One turn sends every row of this set to another row. A few are shown first. Where does it send the rows asked after them?
j77: [  1  21 -19  24 -10 -14  -6 -17   6  -5  -3   6  13  14   0 -12  -4  -5
  -3   4   4   3 -24 -17]
j279: [-13 -20 -21  13   3 -25   7  27 -25 -14 -10  14   1  18 -34   7  14  25
 -34 -33  -1  11  15  -5]
j332: [ -1  -9 -35 -15   2  12   8  -5 -21  -8  -6 -30 -11  14  -4 -11  33  11
 -11  -5  27  10   6 -14]
j530: [  6  -7   2  -7 -19  -7  21  -8 -30  -2   4   5  18  -5 -49 -15  11  -3
 -21 -21   3 -13 -14 -12]
j371: [-10 -14 -26   6  -5  -4  19   8 -20   5 -26  -3  10  11  21  -4  -9  38
 -10   5  11  10  -5  -2]
j108: [-20  -6   2   2 -19 -21  16  -8 -48  19  -2  -2   7  12 -32 -16  -4  -1
  -2  -7  12  -6 -18   1]
j991: [-14   5   6  21 -29 -12   0 -12   3   3 -22 -16  23   7   0  -2  -4  10
   1 -18  -6   6 -14 -19]
j387: [-10  -8  -3  17  10 -30   1  22 -37   9  -1  -1 -10  27 -14 -12  14  17
 -35  -2  -8  23  21  -9]
j526: [-12 -13 -21  -4 -11  15  -7  -4 -14   6  14 -40 -17  20 -17   0  32  16
 -16 -15  -3   4  15  -5]
j819: [ 19 -22   1   7 -11   3  12   8   3  -3  11 -14   0   2 -11  18 -10  26
 -31  -3 -17   5   9  -4]
j679: [  7  -4   2   8 -27 -16  -6  -8  18 -11   2  11  12   6 -14  12   9   7
   8  -8  -7   0 -25  -9]
j199: [  7  -3 -56   0  -8 -26   8   5  14  11   8  10  13  30  -8  -2  -3  16
 -21  -2 -15   2   5  -2]
j486: [  0 -11 -18   2  25 -30  10  17 -15 -22  -5   7  -6  12 -29 -22  17  28
 -24  -1   2  26   8   7]
j714: [-11 -16 -50 -15 -11  -7  -1  -1  -9  -2   9 -21 -17  30 -24  11  24   4
  -3 -18  20   3   6  -1]
j59: [-11   7 -15  -3 -10 -17  10 -14 -22  11  12   4  15   9 -45 -41  15   7
  -7  -4 -10  -8 -18   8]

j59 goes to j108
j526 goes to j714
Where do these go?
j991 goes to j679
j279 goes to j486
j371 goes to j819

One turn sends every row of this set to another row. A few are shown first. Where does it send the rows asked after them?
j535: [-20 -21 -17   6  13  10  16   7  -1   1  -1 -13 -10  -4   4  -3 -29  -5
  16]
j774: [-13  10   7  20  -6  13   9   5 -10  17 -25  15   8 -11  -1   6  -6  34
 -19]
j275: [-20  -8   9  23   1  23  -1   6 -17  13 -20  11  -2 -12   8  -9 -20  16
  -7]
j923: [-16  -2  -3  18   7  30 -13   1 -16  12 -11   2 -11 -10   6 -10 -20  16
 -10]
j215: [ -1  -3  -5  -7  13  33   8 -16 -21   7  -1   5 -12 -27  -5 -12  -3   7
   4]
j799: [ -9 -11 -28  -5  17  17   4  -6   0   6  11 -15 -12   4   3   5 -28  -6
   6]
j702: [  7  -5  17  15 -23 -24  15   1  12 -19  -5 -11  -6  17  -7   1  23  -2
  -3]
j617: [-12  -6  11   0   4  22  27 -14 -11  15 -14  11   5 -30   1 -11  -3   9
   7]
j352: [  9   5 -15 -11  -1  -6  24   1  -1  12  -6  10   5   4 -22  38   2  19
 -12]
j265: [  0 -11  10  19 -14 -14   7   0  10 -26   3 -22 -16  16   2 -15   9 -10
   5]
j190: [ 12   8 -24 -17   7   5  14 -10  -4  12   8   4   1  14 -11  34 -10  11
 -13]
j323: [ -3  -3  -5  10  -6  -1  -2  -9  11 -16  17 -20 -20  29   7  -7   0 -22
  -2]
j424: [-19  -5  13  21  -3  15   3   7  -7  19 -26  12   2 -18  -2  -3  -9  23
 -13]
j755: [-10   7   3   2   2  18  32 -13  -4  13 -17   7   9 -31  -2  -7   5  23
   1]
j200: [  7  14   3  -7  10  14  25 -19  -6   7   2  14   1 -28 -15   1  -6  30
 -12]
j71: [ 10   4  -3   1  -7  -4  -3 -13   9 -12  22 -12 -18  33  -1   5   4 -18
 -12]
j726: [  9  17 -10  -8  13  24  19 -19 -19   0   6   9  -7 -21 -10  -1  -6  28
  -8]
j180: [ 18   7   4   3 -12 -12   2 -17  14 -17  17 -18 -10  29  -1   2  11  -6
 -12]
j339: [ 12   2   3   7  -9  -9   1 -15  11 -22  19 -21 -14  28   5  -7   2 -11
  -5]
j833: [ -9  -3  -2   0   7  31  20 -13 -24   7 -11   6  -2 -23   6 -14  -3   7
  11]
j580: [ 13  11   4   7 -18 -20  14  -2  11 -15   7  -1  -9  27 -15  18  20   2
 -18]
j886: [ -6   0   1  10  11  28 -16  -6 -14  14   1   9 -11  -6   1  -4 -27  15
 -19]
j600: [  0  15  -5   8   8  26  -9  -9 -18  12   1  12  -5   1   2   5 -24  26
 -25]
j592: [  3   3  13  16 -21 -27  23   6  13 -18  -2   0  -7  20 -14  12  18   3
 -11]
j445: [ -9  -4  12  24 -20 -24  24  11  15 -21  -7  -8  -9  15  -6   0  14  -2
  -1]
j830: [ -2  14   6  -1   4  12  37 -16  -9   7  -7  15  11 -24  -4   0  -6  30
  -5]
j757: [  5  -1 -26 -16  15  13   5 -13  -1  11  17  -5  -7  12  -5  20 -23  -2
  -6]
j599: [ -2  13  11  12  -2  11   6  -3  -8  19 -13  21   8  -6  -6  12 -13  33
 -28]
j478: [-12 -11   5  19  -9  -7   7   0  14 -18   8 -19 -17  21   8 -12  -2 -21
   5]
j970: [  1  17  -1   7   4  19  -6  -8  -7  18  -5  13  -1  -5  -7  11 -13  33
 -31]
j788: [-15 -11  10  24 -15 -16  16   8  18 -19  -3 -16 -14  13   0 -10   6 -13
   4]
j246: [ 16  11  -1   2 -13 -11   5 -10   6 -14  17  -4 -13  35  -8  16  11  -7
 -17]
j816: [  1 -11  17  20 -20 -20  14   3   8 -24  -4 -14 -10  16  -1  -8  15  -7
   4]
j568: [  5  -8   8  13  -9 -11   1  -8  11 -24  13 -23 -18  21   3 -14   2 -14
   1]
j70: [ -2  -5  -4   1  -5 -13  35  13  -3   7 -18  12   7  -4 -21  31   1  20
  -2]
j54: [ 14   5  13   9 -23 -22  15  -6  11 -17   0  -9  -3  24  -5   7  24   0
  -9]
j178: [-23 -25  -8  12   5  -1  25  17   3   1 -16  -7  -7 -14  -6   1 -17   3
  16]
j98: [ 19   8  11   3 -18 -19   9 -14  12 -15  11 -10  -4  29  -4   8  16  -3
 -13]
j645: [  8   4  -2  -9  15  28  14 -19 -26   2   8  14 -10 -19  -7  -6 -14  14
  -1]
j911: [-17 -15  -7  12  -3  -9  35  21  -1   1 -24   1   1 -12 -13  15  -3  16
  10]

j424 goes to j275
j54 goes to j702
Where do these go?
j352 goes to j70
j833 goes to j215
j580 goes to j592

One turn sends every row of this set to another row. A few are shown first. Where does it send the rows asked after them?
j845: [ -1   0  17 -15  11 -27  -7  15  21 -21  24  15   0  11 -14  13   7   2
   0  16  30   7   9  -7]
j909: [ -7 -25  -9  18  31 -11  -6 -12   7   4  11  -6 -10  11  16   5  21 -26
  30 -17  28   1   1  -8]
j157: [  2  10  -7   3   9  23  18 -13  -7 -24  26  36  -8  17  17  17  10  15
  26  17  23 -14  14   8]
j65: [-10   6 -18 -12  40   3  -2 -13  18 -44  29  22   2  -2  21  12  -7  -6
  18   8  20  13 -12 -11]
j340: [ 12  -7  15 -24  24 -22 -16  20  17 -20  13  27 -17   9   1  18  17   0
   7   7  32 -10  12 -13]
j946: [  0 -11   6 -45  27   5   4  -8 -18   3   9  -1  -2  -2  23  16  16 -19
   0  13  30 -14   7   0]
j494: [ -2  11 -27   3  45  -9   5 -14  20 -35  28  13   0   9  23   2   8  13
   6  20  13   8 -11 -11]
j302: [-30   1  19 -21  15  14  -3 -11 -18 -13   5  10   0   2  12  11   8 -13
 -25 -15  20 -21   2   7]
j91: [-15   6   7  -4  17  31  12 -27   3 -10  27  43  -8   8   5  -2  10  24
  -4   9  28 -23  17  -9]
j455: [  3 -14   4  11  25 -29   1  25 -11  -8  32   6   3   2  26 -22   1  -1
 -21  -5  39   4   7   0]
j63: [ -7  -7  17 -24  15 -19 -10   7  13 -24  19  25   1  11 -12   8  38  -2
   8  12  32 -16   9  -4]
j867: [-20  15  18 -25  39  13   3 -22 -18 -11  17  -6  -3   1   9   9  16  -6
 -15 -15  13  -2   0   2]
j512: [  2  -5   6 -13  19 -35  -4  16  15 -32  21  29  -4  15 -14   8  12  -2
  14  -2  31  -9  -2  -7]
j885: [  3 -20 -14  19  14  -5   5   2  -4  -9  31  18 -20  13  38 -29 -15   9
 -12  -3  34   2  12 -15]
j742: [ -6  14   5  13  10  36  12 -13  -3 -15  19  37 -15   4  12  -2  11  23
  -3   5  29 -20   6  11]
j989: [ -9   8   0  14  32  12  23 -17  -7  -6  22  52  11  10  20 -12   5  25
  -3   1  29 -23  10  -4]
j937: [-15 -12 -14  13  10 -18  -9   7 -35  -5  22   4 -11  -4  34 -16  -1   8
 -10 -10  17  10  12 -11]
j935: [  7 -17 -24   7   6 -27  -8  -4 -15  -9  31   7  -6  10  42  -6  -9   1
  10   2  47 -12  -1  -1]
j417: [-19 -19  25 -29  13  14  -4 -13  -9   0  14  -5 -12  -3  23  -4   7 -16
 -19 -11  31  -3   0  -6]
j184: [-11 -13  -4  17  26  -9  -7  -9  14  13   5  15  -2  17   4   7  15 -21
  30  -2  43  12  20 -16]
j375: [  5 -11 -14  11  16 -10  -1   2 -19  -1  40  17 -15  -1  35 -29 -10   7
  -8 -14  42 -13  -3 -13]
j706: [-10   9   2  13  20   9  21  -4 -19  -4  18  40   2  -2  14 -11  12  41
  10   7  16 -11  13  -9]
j162: [-13  19 -17  -8  42  -8   2 -26  17 -21  18   5   2  14  11   8 -10   4
  16   4  19  15 -12 -22]
j381: [ -9  11 -18 -14  51 -18  -4 -22  15 -28  16  17   5   6  24   7  12  -6
  10   9  25  23 -15 -11]
j889: [  3 -26  -7  15  35 -12 -14 -29  13   3   5  15  -7   5  10   7   8 -14
  32  -8  41   3  11   5]
j349: [-34  -5  12 -19  16  12   1  -6 -25   0  -9   3   5 -14   7   2  13   3
 -11  -2  20 -17   3   2]
j778: [ -2 -14  -8  22  35  -6  -5 -11  19   6   8  16  -9   6   1  27  23 -21
  24  -6  27   4  11  -1]
j168: [-19  13 -11  31  28  16   7 -10  -5  -9  16  42   0  20   7  -5  17  14
   8  -7  39 -21  22  -4]
j57: [  4 -16   0  15  22 -17   0   7 -25  -1  30  13 -14   9  42 -14  -1  -6
 -21 -16  21  11  18  -5]
j737: [-11  -9  10 -33  24  20  -1 -10 -26  -2  11   5 -14  -7  18 -13  17 -20
 -20  -2  28  -3  11   2]

j65 goes to j889
j737 goes to j742
Where do these go?
j494 goes to j909
j706 goes to j937
j455 goes to j867
j157 goes to j935
j885 goes to j417
j778 goes to j512
j845 goes to j162
j57 goes to j302

One turn sends every row of this set to another row. A few are shown first. Where does it send the rows asked after them?
j881: [ 10 -24  -2 -20 -13  -9  -9 -11  12 -11   2 -19  -6  -6 -41  -1  -3  -4
   0  -9  -2 -27   5   7  -8  -1 -21   3 -15   7  -3 -17  12  -4  -5]
j754: [ 26 -16   8   5  -6 -21  -6   2  12   1   5 -20  -8  -4  -7  -2  -3  13
  -9  -6  -3 -32  11   0   6 -29 -30   2   5  20   1 -11  26  19  -7]
j394: [ 18 -14  -2  -8  11  -9  -4 -22  -4  44   5  13   2  -2   1 -14  20 -20
   1 -11  25   5  -4  17  16   0 -10  32  -1  11 -11   5 -22  20  -8]
j402: [ 25   9  16  -7  -8   3  -6  -4   8  15  23  -1 -19   2 -41  -2 -12  10
  -8   1  -9 -14  -9   9  -2  -3 -10  16   0  30   9  20  29  -2 -18]
j649: [  3  19 -23   7   5   8 -45   0  10  13   0 -20  23  -9  -6  -2  16   9
  13 -19  11  -6 -22  -9 -17   0  -3 -17  12   4  13  16  20   3 -10]
j780: [  9 -22  -4  -5  29 -20   4   3  20 -15  16  -5 -36 -13 -33   0  -7  19
   3 -34  19 -13 -14   4  -2 -15  -2  -8   4   7  -6  13   1  -5  12]
j612: [  5 -14  -8 -13   4  -5  10 -38  -2   9   3   4   3   8   2  -3  38  19
  -4 -29  -1  10   5  35  -2 -12   8  15  -5  11  -2   2 -18   3  -5]
j418: [ 22 -10 -10  -6 -10 -15 -24 -14 -19  32 -13   7  20  -8  -1   4   5 -19
  -3 -23  12  -3 -25  13  12 -21  14  13 -15  -2  15  29   3  18  -1]
j280: [ 23  12 -11  13   2   1 -35  10  21 -21   8   1 -13 -17   4  -1   5  20
  18 -13  33  -1 -17 -18 -10  14   2   3  13   9 -17  11  15  -4   3]
j425: [ 16 -19  12 -28  -4  16  11 -23 -12 -14  -3  14  16 -15 -22  -6  12  -4
  -7  -7  21 -13 -13   3   4 -11   6  13   2  -5  20  36   1   4  20]
j628: [ 45  -8  10   3  13   5  11 -25  -9  -1  17  16  -5 -15   9 -17   4   9
  -9 -26  37  -5  -3  -6   5 -24 -13  22   4   7   0   7  -6   7  25]
j696: [  5  -2 -27   4  -1 -21  15  -3  16 -10  29  15  20 -25  11   8  13  13
  16  -3  19  -3  -5 -10  14 -18  -1  10   6 -22  -4   5   8   2  -8]
j680: [  8  14 -15 -11  -2 -12   1  -2  21  -2  19   4  20 -21  -2  -7  29  -2
  -5  -9  22   5   6 -19   9   8   1   4   3 -34   8   0  19  -3   1]
j457: [ 22  16 -11  18  14   1 -17 -15   5   6 -21  -5  19   7   5   8  -3 -22
   9 -31  15 -12 -13   7  -6 -26  -5   1 -15  27 -14   1 -12 -17  -2]
j565: [ 13  11  -6   0  11  12 -12  -8   6   0 -16   3   6  15   0 -11  31 -26
  13  15   3 -16   5  22   2   4   0  18  -2  36  -1  22  15  14  -8]
j472: [ 36   8  -6   7  -2 -24 -11 -16  -1  -7 -13  31 -15 -14  -5 -14   6  -6
  -7 -16  33  -8  -3   9  33 -12  13   7   1  15  -4   8  -9 -20  13]
j933: [ 12  -8   3 -11  16 -12 -10  13  27 -11   8 -12 -35 -17 -34 -15  10  14
 -15 -16  12 -18  -3  -5  17  -9   0   4  19  10  11  31  21   7  16]
j838: [ 19  -9 -13  17  15   3 -32 -13  22  25  18 -18 -22  -3 -27  10  12   9
   5 -22  -8  -3 -11  -2   9 -36 -16  12   1   0   9   6  -1  28  -6]
j223: [  9  21  -5   8   4  -1  12 -14  15  19  16   6  34 -32 -19  -5  12   1
  16 -41   3   1  -8  15   4   5  12   2  31  -3 -13  17   2  -1  -7]
j321: [ 12  18   3 -27  12 -13 -18  -4  -5  -8   9  10  -2  12   2 -14   2 -19
  -6  -7  31 -11 -16  14 -17  17   0  11 -13  14 -25   1  -6  -6   9]
j853: [  2   3 -32   9  15  10 -24  -3  18   6  23  -8   9  -4  -3  -9  19  16
  36  -2  19  -6  -9   6  -9   6 -14  10  21  21 -15   3  -9  12 -22]
j66: [-14   6  -2  -4  24  14  -5  13  25 -12  -6  -7  13 -11  -2 -10   4  27
  12  -6  20 -16 -19   0  -6  10 -12  -5  16  -6 -13  31   9  -2 -14]
j16: [ 25   1  21  -7   3   5   0 -20  15   4  23 -24 -12   4 -25  17 -11  17
  -6 -36   6 -17 -21  12  13 -11  -1   2  -5  28  -7  -4   7   3 -25]
j19: [ 23  10 -12  20   0  10   2 -13  12  20  21  12   3 -30  -3  -6  20  -1
  25 -26  -4  -1  -7   2  -1   7  32  19  24  -2   0  12  27   9  -4]
j658: [  2   8   3 -10  10   2 -16   3   5   1  -9  -1   4  -2  31  -1  -7  -6
 -11   6  12 -36 -31  -6  12 -30  10  20   4  18  -8  22   6   6  -2]
j64: [ 12  -3 -10  -6   8 -10 -27  -8  14  13  21 -11  -5   7 -56   6  19   2
   7 -16  -5   6  -5  22  -3 -11 -21  -1   1  -2   7  19  -6  29  -5]
j207: [ 24   6 -16   2 -24  -8 -19 -19  -1  21  -8   9   4  -7  -3  -9  22  12
 -21 -18 -11   8   7   5   3 -32   8  28   6  15  19  21  -3 -12  10]
j382: [  7 -11   7  -6  24  -4  21 -11   0   3 -25  22  -6   6   1 -18  14   0
  -7  -5  18 -22  -2  19  22  -8  24  -1  -3  -8  13  20   0  -7  -6]

j19 goes to j680
j838 goes to j933
j207 goes to j425
Where do these go?
j565 goes to j321
j16 goes to j754
j853 goes to j280
j382 goes to j394

